In the rows, zero is written as 128.
One turn or mirror swaps these rows in pairs. Which row does each one swap with?
q_115: [129 130 125 144 104 156 121 125 138 117 163 118  92 123 129 116 134 124
 173  98 151 141 144]
q_380: [128 139 125 137 134 167 120 158 122 109 143  96 111 113 108 121 123 116
 149 108 137 103 150]
q_49: [134 151 124 143 144 143 134 126 129 127 152 120  81 126 137 128 129 106
 152  88 122 138 139]
q_289: [118 127 152 143 153 149 112 128 106 127 147 110  98 114 115 149 137 128
 145 103 155 122 154]
q_936: [125 143 118 140 128 160 111 159 122 124 141 113 110 119 112 118 131 115
 158 106 144 116 162]
q_551: [115 131 151 146 153 144 104 142 106 118 151 105 104 126 125 155 135 122
 142 101 143 112 142]
q_957: [ 93 125 117 134 166 165 122 136 137 111 138  99  96 119 135 111 139 115
 140 115 138 133 122]
q_53: [132 152 129 146 143 150 137 115 145 122 145 123  87 127 130 127 131 111
 150  86 125 135 137]
q_704: [118 136 102 113 137 171 113 114 127  87 151 110 103 113 129 146 128 102
 158 112 154 117 141]
q_933: [ 92 141 121 140 137 136 124 108 108  92 147 119  90 101 115 110 125 133
 154  87 138 114 125]
q_300: [ 86 130 128 135 139 167 136 133 140 111 163 110  94 126 116 128 154 113
 157 126 145 100 121]
q_965: [ 91 131 121 126 133 136 115 107 105  90 146 118  99 102 120 114 131 120
 150  92 133 100 125]
q_231: [127 148 115 143 130 153 120 160 122 110 130 105 107 116 111 125 141 116
 160 109 137 109 155]
q_212: [115 114 131 125 135 168 130 108 108 110 166 102 116 121 115 118 126 120
 126 112 156 124 115]
q_988: [113 139 117 132 105 136 108 141 125 102 172 136  89 118 130 114 143 124
 138 110 122 131 135]
q_313: [135 153 127 147 140 156 123 156 121 101 144 102 105 116 116 122 137 117
 160 101 137 115 161]
q_530: [110 116 114 166 135 122 121 127 119 110 144 108 108 145 115 138 137 127
 159  96 129 119 127]
q_791: [113 137 123 133 152 137 127 132 114 109 139 141  89 129 106 131 158 104
 139 119 157 143 130]
q_561: [120 110 122 139 140 163 110 137 125  95 158 102  85 122 126 131 144 133
 142 139 117 117 123]
q_325: [120 137 125 155 140 114 123 122 125 113 150 119 100 127  96 116 153 121
 144 121 160 126 142]
q_589: [132 108 123 149 138 162 119 138 117 100 149 104  88 129 121 139 149 136
 144 124 132 116 105]
q_246: [110 126 105 125 134 151 126 127 124  97 136  96 102 113 113 129 138  97
 164 119 156  96 130]
q_282: [132 124 134 129 134 146 139 129 120  97 152  99 111 116 127 109 110 117
 134 121 131 141 121]
q_101: [115 124 147 137 153 139 103 134 113 131 157 109  97 121 129 154 132 133
 145  94 148 124 133]
q_394: [120 128 127 161 139 112 112 128 117 104 141 108 105 139 120 135 144 131
 156  95 129 118 129]
q_269: [125 132 109 126 111 137 104 144 119 105 167 136  91 120 138 117 143 122
 146  98 118 122 132]
q_187: [119 123 126 122 131 166 131 104 119 111 177 108 111 115 106 112 126 120
 129 120 153 118 119]
q_849: [110 110 109 138 147 150 132 126 119  89 160 111  69 124 114 123 139 129
 146 124 127 103 113]
q_235: [ 99 134 116 136 129 142 116 104  99  86 140 120  94 108 121 113 120 119
 156  85 145 115 132]
q_171: [125 123 135 118 130 162 131 107 116 117 167 108 113 117 110 119 120 117
 123 108 155 124 118]
q_44: [108 125 104 108 144 165 116 119 121  94 145 113  98 117 128 136 130  95
 161 108 160 112 143]
q_539: [130 133 123 151 131 119 124 124 123 127 159 121  99 127  99 118 155 119
 148 121 160 123 141]
q_896: [117 143 125 155 126 122 133 117 123 113 160 124  93 131  95 111 146 124
 142 121 160 125 144]
q_512: [120 138  99 125 138 150 110 115 127  87 150 118  95 117 118 143 140  93
 166 104 165 118 146]
q_127: [114 142 106 130 105 136 108 131 118 100 167 145  87 127 127 121 137 117
 140 110 126 127 127]
q_792: [126 110 116 137 149 164 117 128 123  91 153 115  77 127 122 141 151 138
 151 119 123 108 116]
q_521: [ 91 127 115 132 170 156 117 135 127 116 138 107 105 112 131 105 144 110
 135 105 139 132 130]
q_141: [ 85 130 125 137 139 159 133 125 143 110 156 113  84 123 115 128 158 112
 159 126 161 109 127]
q_18: [118 137 106 125 145 165 127 107 130  86 154 104 100 115 124 140 135  98
 166 111 155 108 135]
q_536: [120 141 126 157 131 113 130 121 116 117 155 125  97 135 102 120 149 116
 144 116 155 124 149]
q_584: [138 154 125 138 126 169 107 141 126 106 159 113 106 116 110 133 130 112
 153 106 151 129 162]
q_748: [129 136 107 128 108 144 113 131 112 106 155 138  76 116 128 124 159 110
 149 100 124 130 127]
q_994: [ 89 119 104 137 169 163 115 129 128 110 141 108  95 119 131 107 135 117
 147 114 138 131 122]
q_236: [127 118 120 120 128 161 137 108 111 115 173 103 108 117 116 112 122 111
 135 110 158 124 113]
q_951: [ 90 118 110 135 160 159 113 129 144 119 136 111 106 122 133 108 138 114
 143 111 141 129 120]
q_544: [127 103 123 137 138 163 126 126 122 101 151 108  75 124 121 141 156 133
 149 121 134 115 107]
q_176: [128 151 123 137 138 143 134 121 137 119 141 121  75 124 138 122 131 105
 151  92 131 145 143]
q_701: [ 98 128 126 120 136 168 107 109 108 102 157 130 106 132 114 133 121 126
 130  88 131 120 119]
q_964: [133 128 116 134 119 142 105 149 114 115 180 129  87 124 131 124 147 123
 140  93 134 140 132]
q_297: [132 149 127 142 138 144 133 121 134 124 146 123  80 124 133 118 122 103
 154  83 129 142 137]
q_986: [ 89 123 118 139 172 161 114 133 138 114 143 104  97 122 128 112 137 110
 146 117 142 129 119]
q_441: [129 125 152 145 148 144  96 130 111 118 153 112  97 120 120 150 139 136
 147  93 141 122 147]
q_224: [127 135 136 140 104 160 128 132 140 122 164 107  96 116 130 112 128 123
 161  98 148 136 141]
q_666: [134 142 128 138 152 142 136 112 132 118 140 116  80 121 133 125 122 108
 148  93 130 139 150]
q_408: [126 116 116 134 135 164 124 125 119  90 153 109  77 130 121 137 144 135
 134 126 120 113 111]
q_116: [ 94 137 124 132 132 133 126 105 104  93 150 108 105  94 123 112 128 114
 151  94 147 113 138]
q_293: [120 116 133 125 127 160 132 114 117 121 171 101 113 124 114 119 133 119
 127 113 164 125 115]
q_458: [123 133 105 133 108 134 102 144 116 106 159 131  88 128 132 122 155 123
 137 107 128 133 128]
q_878: [ 96 131 118 136 133 168 116 115 113 106 168 129 112 138 112 138 122 122
 135  84 127 125 123]
q_321: [126 121 120 153 138 117 114 124 114 107 142 114 111 139 114 136 149 131
 163  99 123 112 133]
q_259: [104 127 121 118 137 168 105 111 108 101 163 130 117 129 114 133 128 130
 136  94 122 119 125]
q_914: [122 141 123 157 143 127 127 133 119 120 164 123  94 134  97 117 149 121
 144 128 158 124 148]

q_53 pairs with q_951
q_584 pairs with q_246
q_957 pairs with q_176
q_282 pairs with q_791
q_259 pairs with q_321
q_171 pairs with q_325
q_936 pairs with q_18
q_313 pairs with q_44

